(in the rows, 100 means zero)
One turn sends every row of this set to another row. A few are shown first. Where does it send the rows asked after them?
Z_678: |  71 |  96 | 125 | 100 |  89 |  72 | 101 |  88 | 106 |  89 | 128 | 114 |  87 |  88 | 110 |  97 | 118 |  70 | 113 | 118 | 126 |  98 | 103 |
Z_360: |  94 |  88 |  95 | 114 | 100 |  65 | 105 | 112 |  44 |  90 | 107 |  97 | 140 | 128 |  86 |  86 |  92 | 104 | 108 |  97 |  74 | 101 |  84 |
Z_262: | 111 | 101 |  96 |  92 |  79 |  84 | 103 | 135 | 103 | 114 | 109 |  92 | 153 | 116 | 128 |  93 |  99 | 117 | 116 |  89 | 111 | 103 |  92 |
Z_33: |  93 |  88 | 101 | 123 |  99 |  70 | 108 | 115 |  50 |  85 | 100 | 103 | 138 | 126 |  80 |  90 |  87 | 101 | 106 |  97 |  70 | 104 |  86 |
Z_325: | 102 | 108 | 105 | 115 | 101 | 100 | 116 |  95 | 131 |  73 |  99 | 131 |  91 |  96 | 110 |  75 | 110 | 117 |  95 |  87 | 127 | 114 | 120 |
Z_891: |  96 | 120 | 106 | 110 |  85 |  78 |  92 | 137 |  95 | 118 | 126 |  95 | 125 |  89 | 121 | 106 |  81 |  97 | 124 | 108 | 114 |  83 |  89 |
Z_813: | 101 | 116 | 104 |  86 |  80 |  64 | 107 | 146 |  85 | 131 |  93 | 110 | 130 | 102 | 114 | 117 |  97 | 110 | 111 |  87 | 117 |  81 |  96 |
Z_671: |  67 |  95 | 125 | 105 |  95 |  78 |  95 |  85 | 111 |  89 | 122 | 114 |  94 |  88 |  99 |  97 | 122 |  68 | 109 | 118 | 126 |  95 | 100 |
Z_726: |  83 |  87 | 134 |  96 | 100 |  79 |  96 |  83 | 113 |  89 | 120 | 122 |  90 |  89 |  95 |  97 | 113 |  73 | 111 | 123 | 133 |  93 | 103 |
Z_242: | 119 |  74 | 117 |  82 | 106 | 111 |  83 | 116 | 113 |  82 |  79 | 118 | 112 | 106 |  97 |  94 | 116 | 115 |  89 |  71 |  85 |  67 | 122 |
Z_568: |  93 |  79 |  97 | 122 | 101 |  77 | 115 | 109 |  52 |  88 | 106 | 106 | 136 | 122 |  81 |  96 |  97 |  95 | 112 |  97 |  62 | 101 |  85 |
Z_742: |  62 |  98 | 127 |  92 | 107 |  45 | 115 | 115 |  66 |  96 |  98 | 113 |  99 |  94 | 102 | 120 | 105 |  86 | 100 |  93 |  85 | 130 |  91 |
Z_531: |  71 |  99 | 123 |  84 | 121 |  47 | 109 |  95 |  59 |  98 |  95 | 124 | 105 |  96 | 106 | 128 | 113 |  93 |  99 | 102 |  89 | 121 |  99 |
Z_5: | 113 |  81 | 118 |  86 |  93 | 111 |  81 | 121 | 118 |  79 |  79 | 111 | 110 | 100 | 100 |  93 | 110 | 119 |  85 |  67 |  85 |  76 | 130 |
Z_377: |  79 |  89 | 130 | 103 | 100 |  87 |  99 |  83 | 107 |  86 | 124 | 126 |  88 |  93 | 103 | 103 | 114 |  62 | 112 | 118 | 120 |  98 |  99 |
Z_969: | 118 | 121 | 115 |  98 |  94 |  91 |  88 | 133 | 106 | 110 | 115 |  94 | 123 | 101 | 129 | 104 |  74 | 117 | 108 | 107 | 128 |  86 |  88 |
Z_757: |  72 |  95 | 130 | 100 |  87 |  78 | 103 |  86 | 109 |  85 | 118 | 120 |  91 |  89 | 100 | 101 | 117 |  66 | 109 | 119 | 128 | 101 |  96 |
Z_753: | 104 | 115 | 109 |  84 |  82 |  75 |  81 | 135 | 101 | 122 | 103 | 128 | 129 | 106 | 125 | 116 |  97 | 101 | 110 |  87 | 130 |  89 | 112 |
Z_417: |  68 | 100 | 125 |  91 | 106 |  39 | 120 | 110 |  62 | 102 | 103 | 109 | 100 |  96 | 107 | 118 | 105 |  88 | 104 |  94 |  89 | 120 |  95 |
Z_672: | 107 | 107 | 104 | 110 |  96 | 101 | 119 |  92 | 125 |  81 | 104 | 125 |  88 |  96 | 119 |  77 | 110 | 115 |  97 |  83 | 129 | 110 | 125 |
Z_438: |  65 | 104 | 128 |  93 | 113 |  46 | 121 | 110 |  67 | 103 |  94 | 110 | 101 |  95 | 102 | 123 | 106 |  85 |  98 |  92 |  91 | 126 |  96 |
Z_735: | 111 |  92 |  94 |  97 |  99 | 105 |  87 | 120 |  60 |  97 |  89 |  89 |  99 |  95 |  63 | 104 |  90 | 129 |  86 | 100 |  92 |  81 |  78 |
Z_476: |  87 |  83 |  97 | 123 | 106 |  70 | 103 | 110 |  54 |  90 | 104 |  98 | 142 | 130 |  80 |  89 |  95 |  99 | 106 |  98 |  73 | 106 |  89 |
Z_68: | 102 |  92 |  95 | 112 | 107 | 101 | 130 |  89 | 129 |  83 |  96 | 115 |  89 | 102 | 119 |  82 | 119 | 119 |  98 |  92 | 116 | 110 | 126 |
Z_941: | 106 |  78 |  98 |  87 | 102 | 112 |  87 | 118 | 109 |  96 |  74 | 109 |  95 | 103 |  98 |  96 | 117 | 110 |  89 |  71 |  86 |  65 | 137 |
Z_97: |  71 |  93 | 126 |  83 | 112 |  47 | 111 | 105 |  68 | 102 | 101 | 123 |  98 |  93 | 100 | 122 | 109 |  89 | 102 |  91 |  95 | 138 |  98 |
Z_47: | 118 |  94 |  99 |  89 |  92 | 107 |  84 | 119 |  60 |  91 |  89 |  83 | 107 | 106 |  80 |  99 |  93 | 135 |  80 |  97 |  92 |  78 |  81 |
Z_716: |  78 |  88 | 126 | 105 | 108 |  74 | 102 |  78 | 109 |  84 | 118 | 113 |  90 |  94 | 110 | 104 | 117 |  81 | 110 | 135 | 121 |  92 | 103 |
Z_204: | 113 |  88 |  94 |  97 | 105 | 109 |  93 | 120 |  68 |  89 |  87 |  89 | 101 |  99 |  73 | 104 | 100 | 139 |  85 | 100 |  87 |  78 |  70 |
Z_948: | 115 |  84 | 110 |  85 |  95 | 110 |  73 | 121 | 110 |  85 |  85 | 111 | 106 | 103 | 106 |  88 | 109 | 120 |  87 |  64 |  92 |  74 | 134 |
Z_198: |  95 |  85 | 100 | 121 | 105 |  75 | 107 | 106 |  50 |  89 | 113 | 103 | 138 | 118 |  80 |  88 |  85 |  92 | 114 |  95 |  70 | 114 |  90 |
Z_767: |  94 |  93 |  89 | 112 | 111 |  83 | 100 |  97 |  45 |  86 | 103 | 106 | 141 | 122 |  91 |  93 |  99 |  94 | 107 |  95 |  65 | 113 |  91 |
Z_137: | 111 | 101 |  86 |  98 | 107 | 121 |  85 | 111 |  61 |  92 |  89 |  83 |  97 |  99 |  78 | 101 |  92 | 121 |  85 | 102 |  85 |  78 |  84 |
Z_538: | 112 |  91 |  96 |  94 |  88 | 110 |  85 | 121 |  68 |  87 |  84 |  87 | 108 | 104 |  70 | 103 |  95 | 136 |  78 | 101 |  94 |  81 |  76 |
Z_711: | 116 |  71 | 111 |  81 |  96 | 108 |  88 | 122 | 110 |  92 |  78 | 109 | 112 |  99 |  90 |  92 | 115 | 117 |  92 |  64 |  83 |  75 | 132 |
Z_218: | 105 | 111 | 106 | 115 | 102 | 105 | 122 |  87 | 126 |  79 |  99 | 124 |  95 |  92 | 110 |  80 | 112 | 118 |  93 |  83 | 127 | 113 | 124 |
Z_414: | 108 | 101 | 103 | 108 | 114 | 107 | 116 |  92 | 128 |  75 | 101 | 132 |  88 | 100 | 115 |  79 | 115 | 120 |  95 |  85 | 123 | 119 | 112 |
Z_938: | 108 |  79 | 111 |  91 |  99 | 110 |  72 | 118 | 113 |  86 |  81 | 113 | 113 | 103 |  97 |  95 | 114 | 118 |  85 |  67 |  88 |  75 | 135 |
Z_192: | 114 |  95 | 102 |  96 |  95 | 112 |  89 | 115 |  64 |  93 |  84 |  81 | 105 | 106 |  73 | 109 |  91 | 135 |  76 | 100 |  93 |  82 |  81 |
Z_585: | 104 | 118 |  98 |  98 |  72 |  87 | 111 | 125 |  99 | 116 | 119 | 107 | 137 | 100 | 134 | 106 |  95 | 104 | 118 |  86 | 117 | 123 | 101 |
Z_772: | 111 |  96 | 103 | 111 | 110 | 103 | 120 |  95 | 132 |  78 | 101 | 118 |  92 |  94 | 108 |  72 | 108 | 125 |  99 |  87 | 123 | 114 | 120 |
Z_477: |  65 |  96 | 117 |  94 | 113 |  54 | 116 | 112 |  65 | 102 | 102 | 125 |  90 |  92 | 100 | 127 | 111 |  87 | 103 |  92 |  86 | 127 |  90 |

Z_414 turns into Z_242
Z_68 turns into Z_941
Now find these:
Z_948 turns into Z_47
Z_33 turns into Z_742
Z_813 turns into Z_891
Z_711 turns into Z_735
Z_192 turns into Z_476

One turn sends every row of this set to another row. A few are shown first. Where does it send the rows asked after them?
Z_470: | 115 | 108 | 100 | 108 | 142 | 122 |  90 |  72 |  87 | 102 | 106 |  69 | 118 | 147 | 100 | 103 |  94 | 126 | 122 |  65 |  88 |  95 | 106 | 130 | 100 | 107 |  71 |  98 | 101 |  99 | 119 |  93 | 119 |  90 |  92 |  89 | 101 | 103 | 135 |  73 | 101 |
Z_722: |  85 | 105 |  75 | 113 |  83 |  94 |  92 | 126 | 118 | 107 | 110 |  99 |  99 | 100 |  92 | 160 |  84 | 117 | 106 |  90 | 119 | 110 |  97 |  89 | 111 | 125 | 107 |  96 |  97 | 106 | 133 | 111 |  87 |  93 | 121 | 120 | 129 |  96 | 136 |  90 |  88 |
Z_539: | 108 | 124 | 104 |  97 | 139 | 128 |  83 |  84 |  81 |  95 |  92 |  60 | 120 | 146 | 114 | 122 |  90 | 132 | 116 |  69 | 105 | 113 | 100 | 124 | 101 |  97 |  73 | 101 | 116 |  88 | 128 | 103 | 117 | 106 |  88 |  81 | 101 | 121 | 110 |  74 | 102 |
Z_272: |  92 | 144 | 142 | 122 | 146 | 115 | 110 |  97 |  74 |  75 |  92 |  70 |  81 | 124 | 124 | 111 |  93 | 106 | 126 |  90 | 111 | 110 | 100 | 122 |  80 | 131 |  76 | 105 |  94 |  95 | 115 | 105 |  99 | 117 |  96 |  92 | 135 |  82 | 103 |  86 |  60 |
Z_58: |  97 | 121 |  98 | 117 | 146 | 114 | 119 |  74 |  99 |  84 | 105 |  93 |  81 | 119 | 140 |  97 |  83 |  95 | 114 | 141 | 112 | 107 | 113 |  77 |  88 | 131 | 125 | 110 | 100 | 109 | 117 |  84 | 106 |  90 |  82 |  93 | 137 |  91 |  81 |  81 |  80 |
Z_860: |  94 | 120 | 105 |  80 | 116 |  90 | 124 | 112 |  66 |  87 |  90 | 101 |  97 |  78 | 123 | 138 |  93 | 102 | 110 | 104 | 125 | 100 | 103 | 112 | 102 | 115 | 106 | 111 | 105 |  78 | 131 |  94 |  88 | 102 |  86 | 147 | 125 |  95 | 137 | 106 |  61 |
Z_113: | 148 | 104 | 111 |  97 | 103 |  77 | 102 | 106 |  94 | 100 | 116 | 130 | 105 | 111 |  70 |  63 |  88 | 133 |  85 |  75 | 128 | 114 | 100 | 106 | 109 | 109 | 119 |  93 | 107 | 109 | 137 | 107 |  99 | 114 | 104 |  85 | 112 | 103 | 129 | 110 | 109 |
Z_180: |  88 | 115 |  77 | 105 |  91 | 108 |  77 | 128 |  98 | 106 | 112 |  74 |  87 | 106 |  78 | 145 |  82 | 118 | 103 | 109 | 120 | 106 | 107 |  77 |  93 | 121 | 123 | 101 |  95 | 105 | 124 | 111 |  92 |  72 | 124 | 119 | 126 |  95 | 133 |  91 |  73 |
Z_775: |  91 | 120 | 117 | 106 | 132 |  99 | 130 |  86 |  75 | 111 | 103 |  96 | 118 | 128 | 106 |  92 | 111 | 119 | 128 | 122 |  85 |  90 | 108 | 126 | 129 | 116 |  79 | 101 | 117 | 108 | 151 | 112 | 100 | 118 |  97 | 102 |  99 | 104 | 114 |  87 |  53 |
Z_222: | 126 |  93 |  85 | 111 | 130 | 101 | 109 |  82 |  87 |  92 | 112 | 104 |  86 | 145 | 122 |  80 |  86 |  99 |  62 |  97 | 118 |  72 |  73 | 102 |  94 | 138 | 115 | 122 | 119 |  94 | 128 |  95 |  93 | 114 | 101 | 113 | 146 |  74 | 120 |  95 |  73 |
Z_770: | 110 |  99 | 103 |  96 | 105 | 137 |  83 | 111 |  78 | 125 | 115 |  93 | 109 | 132 |  99 |  85 |  94 | 111 | 117 |  70 | 134 | 112 | 149 |  88 | 121 | 123 | 112 | 127 | 117 | 101 | 128 |  88 | 118 |  69 | 119 |  73 | 102 | 106 |  97 | 120 |  74 |
Z_287: |  95 | 121 |  81 | 113 | 110 | 111 | 100 | 102 |  67 |  96 | 104 |  84 |  69 | 113 | 101 |  99 | 116 | 114 |  92 | 103 | 128 |  78 | 101 | 101 | 117 | 135 |  85 |  94 | 117 | 116 | 109 | 117 |  66 | 107 | 120 | 131 | 133 |  79 | 114 | 121 |  65 |
Z_782: |  92 | 117 |  89 | 129 | 119 |  98 | 141 |  80 | 115 | 110 |  94 | 119 |  92 | 122 | 135 |  91 |  93 |  97 | 101 | 127 | 106 |  97 | 104 |  98 | 104 | 109 | 105 | 112 | 107 | 121 | 138 |  84 |  87 | 108 |  92 | 105 | 115 | 103 |  70 |  69 |  89 |
Z_768: |  94 | 114 | 114 | 121 |  95 | 147 | 109 | 124 | 100 | 137 | 113 |  77 |  67 | 116 | 112 | 116 |  65 | 123 | 104 |  61 | 132 | 101 |  93 |  98 | 113 |  80 | 115 |  94 | 114 |  88 | 136 | 109 | 100 |  95 |  99 |  74 | 123 |  94 |  91 | 124 |  98 |
Z_886: | 116 | 105 |  98 | 100 | 138 | 111 | 117 |  87 |  69 |  97 | 103 | 103 | 112 | 137 | 126 | 110 |  83 | 102 |  81 | 109 | 147 |  91 |  76 |  94 | 103 | 112 | 136 | 135 | 117 |  76 | 143 |  85 | 113 | 129 | 100 | 133 | 135 |  94 | 100 |  96 |  77 |
Z_967: |  95 | 110 |  97 | 109 | 125 | 100 | 106 | 138 |  97 |  97 | 121 | 128 |  88 |  93 | 106 | 111 |  69 | 118 |  94 |  96 | 112 | 126 | 132 | 120 |  95 |  78 | 112 |  82 |  99 | 104 | 138 |  85 | 131 | 130 |  86 |  83 |  94 | 109 |  87 | 102 | 105 |
Z_361: | 107 | 120 |  97 | 122 | 146 | 108 |  83 | 130 | 101 | 103 | 130 | 108 |  61 | 106 |  95 |  76 |  80 | 108 |  86 | 106 | 114 | 121 | 138 | 102 | 106 | 109 | 102 |  91 | 116 | 122 | 101 |  96 | 136 |  92 | 101 |  67 | 104 |  91 | 117 | 105 | 101 |
Z_271: | 122 | 122 | 122 |  96 | 115 | 100 |  89 | 112 |  70 |  86 | 106 |  88 |  81 | 119 |  77 |  80 |  55 | 131 |  93 |  76 | 146 | 143 | 104 |  81 | 106 | 102 | 121 | 102 |  96 |  83 | 133 |  88 | 125 | 116 |  95 |  96 | 134 |  98 | 114 | 124 | 102 |
Z_105: |  99 |  98 | 110 |  97 |  96 | 111 |  73 | 102 | 105 | 101 | 108 | 128 | 105 | 100 | 110 | 109 |  79 |  92 | 117 |  30 | 110 | 107 | 110 | 113 |  95 | 111 | 107 |  95 | 106 |  78 | 137 |  79 |  95 | 100 |  97 |  60 | 123 | 101 |  94 | 101 |  82 |
Z_460: | 111 |  85 | 107 |  99 | 118 | 121 | 114 |  94 | 116 | 127 | 133 | 100 |  96 |  89 |  82 | 114 |  83 | 108 | 113 |  76 | 122 |  84 | 131 | 113 | 110 | 108 | 135 | 117 | 110 |  94 | 128 | 118 | 101 |  85 |  72 |  57 | 119 |  91 | 143 | 111 |  90 |

Z_722 turns into Z_539
Z_967 turns into Z_271
Z_105 turns into Z_768
Now find these:
Z_775 turns into Z_860
Z_886 turns into Z_58

